In the data rows, the value 128 means zero.
Some points, one per row:
[150 145 141 143 143 159 170 163 126 133 129 124 142 128 135 114 114 110
 129 129 128 150 138 152 172 165 191 168 127 137 146 156]
[142 169 149 136 101 103 111 111 118 116 106 114 113 114 121 118 138 152
 131 189 100 111 129 118 122 126 149 141 175 128 148 146]
[120 144 126 126 137 129 142 130  98 114 106 117 116 121 131 145 150 163
 147 174 150 132 143 146 143 197 133 124 126 146 128 149]
[118  94 132 125 101 147 101 120 184  85  93 101  90 109  92 109 109 109
 112 121 161 118 119 117 107 122 107  99 161 112  97 100]
[165 102 133 114 108 122 127 119 133 121 136 114 120 132 127 134 149 143
 157 176 171 228 131 159 139 148 146 139 118 113 111 132]
[ 82  92 109  81  84  97  90 116  58  82  61  67  63  63  72  72  72  76
  72  75  78  93  78 106  85  78  82  99  82  96 100 112]
[101 107 115 117 156 122 129 149 151 170 176 198 186 168 131 107 117  92
 103 116  82  95 106 109 124 135 107 118 117 120 124 126]
[108  79  81  75  78  87  76  85  90  90  88  92 115  98 110 121 104  93
  97 101 146  99  96 109 110 103 128 134 102  92  95 114]
[ 88  90  93 133  72  89  82  81  76  74  86  88  91  89 113  77  70  74
  80  84  62  75  72  89 100  70  88  89  88 117 106  98]
[132 178 152 151 172 166 165 185 140 143 157 104 131 102 117  98  81  85
  96  99  99 106 115 135 125 156 131 120 130 134 142 165]
[140 109 206  79  67  80  82  86 116 100  89 106 104  92 115 108 109 127
 103 105 169  87  98 104  99 115 110 100 117 102  86 100]
[180 179 200 178 188 166 193 158 196 172 164 165 183 179 196 165 185 224
 190 173 174 207 194 158 147 183 169 150 169 154 166 180]
[139 137 149 149 176 168 164 219 182 173 174 179 161 175 241 149 142 132
 157 149 144 152 178 138 145 133 159 137 151 151 136 171]
[173 119 125  98  99 126 109 128 173 128 147 132 126 207 110 108 154  93
 101 103  99 117 136  93  93  88  94  87  81  93 111  97]
[116 120 134 134 132 151 135 146 165 141 156 182 143 143 125 130 140 140
 179 156 161 184 187 214 168 191 203 195 147 145 119 143]
[ 88 130  81  98  83  84  99  78  68 104  67  78  84  83 108  86  88 107
  93 101  79  94 103 100  89 108  88  91  99 103 116 104]
[128 155 131 143 146 172 159 211 152 123 135 146 148 149 143 198 121 146
 129 113 112 135 107 123 103  89 111 106  95 109 148  99]
[113 126  94 100  98  97 104  88  95 116  70  67  81  80  65  79  77  73
  79  83  90  82  88 104  84  85  99  99 109 103 102 113]
[135 124 132 113 119 127 122 142 133 138 120 138 141 158 148 137 130 131
 142 151 170 162 139 170 155 165 136 134 180 125 160 114]
[ 96 107  99 139  92  91  88  85  99 104 109 110 112 124 115 116 123 130
 108 119 119 132 156 109 113 150 118 112 146 106 119 107]
[ 94 104 142  97 109 119 130 103 150  78  82  76  98  96  78  80  78  91
  79  94 108  85 113  77  67  68  77  81  92  95  81  98]
[123 124 129 172 146 152 175 186 191 225 235 139 120 122 161 109 131 123
 158 108 118 113 134 120 134 106 102 106 106 116 121 134]
[221 160 165 143 161 172 145 163 120 120 146 135 126 159 126 127 136 114
 123 130 126 135 126 116 120 136 148 152 182 152 151 120]
[152 163 134 126 134 125 131 130 114 114 116 122 128 136 135 137 154 148
 153 173 159 184 171 183 168 203 163 172 159 180 165 193]
[138 101 101 110 109 139  85  95 110  99  94 103 101 100 121 114 116 106
 101 122 125 106 116 123 134 160 174 101 101 114 111 112]
[175 109 118 139 102 117 121 145 160 147 173 152 149 126 145 130 189 144
 100  99 127  88 102 112 101  92 112  99 104 141 102 119]
12 more points follow, each with its number after it:
[195 145 152 159 161 155 191 148 145 175 144 154 155 188 151 173 159 131
 144 121 119 134 153 146 158 156 161 206 163 192 172 163] 0
[156 141 142 143 140 136 140 150 155 162 170 189 188 210 166 235 155 141
 152 153 158 169 196 178 166 160 169 194 215 146 166 142] 1
[133 134 136 146 127 135 152 133 156 145 148 168 153 122 120 161 117 118
 108 121 117 133 129 169 145 146 152 169 159 150 168 161] 2
[120 114 105 116 120 136 133 129 133 123 143 151 139 150 177 175 192 148
 205 137 156 135 142 124 157 120 159 117 119 193  96 106] 3
[128 152 163 197 207 196 144 165 166 163 158 158 187  96 129 101 112 143
 103 130  82  93  98 116 105 125 115 109 122 141 106 125] 4
[151 153 132 153 134 183 133 143 166 160 137 128 155 137 134 174 128 143
 138 164 171 146 201 126 126 115 130 139 148 192 130 112] 5
[179 105 142 101  88  95 102 113 110 107 105 110 143 112  97 136 116  97
 149  98  88 108 116 111  84 106  90  95  91 104 110 128] 6
[126 116 102 128 118 117 137 113 146 128 104 112 106 130 120 115 130 125
 129 147 151 168 140 169 130 111 126 104  94  99 104 127] 7
[ 89 104 116 125 117 115 124 109 122 121 127 166 115 130 150 109 120 129
 145 136 131 136 161 197 114 102 108 107  89  96  96 116] 8
[149 159 166 127 137 123 104 104 101 112 114 123 132 130  89  98  97 115
 101 117 115 116 106 124 143 120 135 132 174 139 137 145] 9
[111 126 116 131 136 153 171 178 157 217 150 186 148 150 168 136 138 193
 144 129 143 119 121 136 108 119 128 117 131 115 134 121] 10
[ 96  91 100 118  97  91 101 106  94 112 121  95 103  96 108 102 125 118
 124 155 126 154 158 110 122 109 134 117 140 102 107 117] 11
Which three of these numbered points are nearest to each point below, looking only along the 6 directions in which the first points spread most? Their numbers follow each, nearest first.
[104 102 180 109 121 131 122 145 144 116 149  90  82  92  98 107 112 115
 124 152 128 144 191 104 104 147 122  84 101  89  95 101] > 7 8 11
[141 119 127 144 119 140 120 136 134 118 168 110 116 120 145 130 149 184
 132 151 200  93 105  90  89  91 104 116 102 122 137 123] > 7 8 6
[181 188 212 171 162 162 187 162 156 170 174 181 178 198 208 218 224 218
 255 224 229 255 236 200 160 184 187 193 179 157 175 177] > 1 0 5
[ 98  82  81  90  97 101 125 104 118 115 145 113 129 128 104 106 155 115
  74  73  72  54  62  71  66  75  74  83  77  93  96 105] > 6 11 8
[142 156 146 141 145 158 124 137 117 129 125 140 116 168 119 103 118 119
 132 131 141 149 125 144 147 149 158 176 178 150 160 140] > 2 9 5
[193 186 184 210 198 191 222 177 144 139 142 143 152 156 164 175 150 182
 165 149 151 147 155 170 170 192 194 208 215 255 219 171] > 0 1 5
[145 148 144 161 124 135 117 121 140 132 135 134 134 173 126 121 105 119
 115 122 130 117 119 129 133 140 154 188 143 140 157 164] > 2 9 5
Here are 12 other points, each followed by its number:
[116 118 119 142 130 135 145 162 139 161 170 127 125 142 122 136 117 147
 128 127 208 102 119 122 120 128 135 138 117 135 126 137] 0
[166 160 196 149 146 163 133 142 135 124 123 170 119 106 124 117 119 125
 139 139 133 150 185 146 169 158 161 186 161 181 186 170] 1
[ 88  82  87 106  83  88  83  89  98  99 126 107 104 161  86  82  99  82
 135  77  72  76  94  82  95 103  95 107  87 114 103 100] 2
[121 103 121 119 155 135 105 112 110 128 117 117 142 136 119 118 134 131
 126 167 117 129 120 151 146 136 134 203 156 107 116 104] 3
[ 86  89  98  99  89 105 107  86  89 109 110 101 102 111 128 124 147 112
 129 139 122 155 111 122 130 115  89  87  97  97 101  98] 4
[104 104 107 102 131 105  92 132 116  86 108  92  84  92 103 104 116 104
 111 112 101 106  95 110 144  85 104  98  97 110 123 126] 5
[154 134 139 144 145 182 155 166 179 175 176 163 174 169 190 184 228 168
 147 153 154 168 165 173 194 191 168 164 133 144 153 156] 6
[107 121 112 129 115 111 130 124 143 151 145 151 149 152 142 121 147 143
 157 166 194 164 188 161 113 113 132 118 154 115 124 133] 7
[123 124 127 127 139 123 114 154 107 129 112 122 140  95 100 110 122 114
 123 125 151 130 129 175 134 168 135 153 154 147 129 135] 8
[159 159 161 178 171 161 163 157 144 151 160 190 153 145 153 141 166 139
 147 153 159 170 188 203 200 246 189 213 186 178 181 151] 9
[140 187 137 128 169 128 119 160 106 129 107 126 125 128 148 148 131 167
 124 117 126 122 112 109 110 116 144 140 106 121 149 123] 10
[113  91 101  83  86  89  89  90  98 108 124 106 116 117 133 124 131 155
 144 134 119 134 108 124 122 106 105 116 116 166 118 109] 11
Which three of these numbered points are nearest to each point below, looking only along the 6 directions in which the first points spread most? Their numbers follow each, nearest first.
[107 112 115 149 105 145 105 113 128 129 126 131 146 177 122 153 126 120
 157 117 143 103 107 112 133 132 156 128 203 124 142 105] > 3 0 8
[117 130 114 146 139 114 137 108 130 122 143 122 136 136 149 162 165 159
 183 185 173 227 197 143 169 241 121 125 156 127 152 103] > 7 6 3
[129 110 120 111 130 135 111 102 116 125  93  95  86  91  88 110 101  98
 103 117 112  96 111 126  93  90 106 109 110 149 114 105] > 5 4 2
[ 79 100  90 109 116 114 131 113  89  87  99 102 104 123 119 123 118 177
 114 123 135 152  99 130  99  99  90  83  83  87  92 109] > 4 11 5
[112 136 148 153 171 134 160 140 158 190 123 113 155 110 113 110 127 130
 163 133 129 179 124 114 152 116 126 125 111 149  98 119] > 0 10 7
[ 69  66  75  79  76  98 109  77  97 113  76  80  94  88  94 105  99 126
  97  97 143  93  87  91  98 116 120  79  91  83  82  99] > 4 5 2
[ 92 106 106 107 138  92  90 112  88  93 101 120 103  98 121  96 121 115
 120 134 148 105 126 100 108 112 120 109 111 102 110 128] > 4 5 11
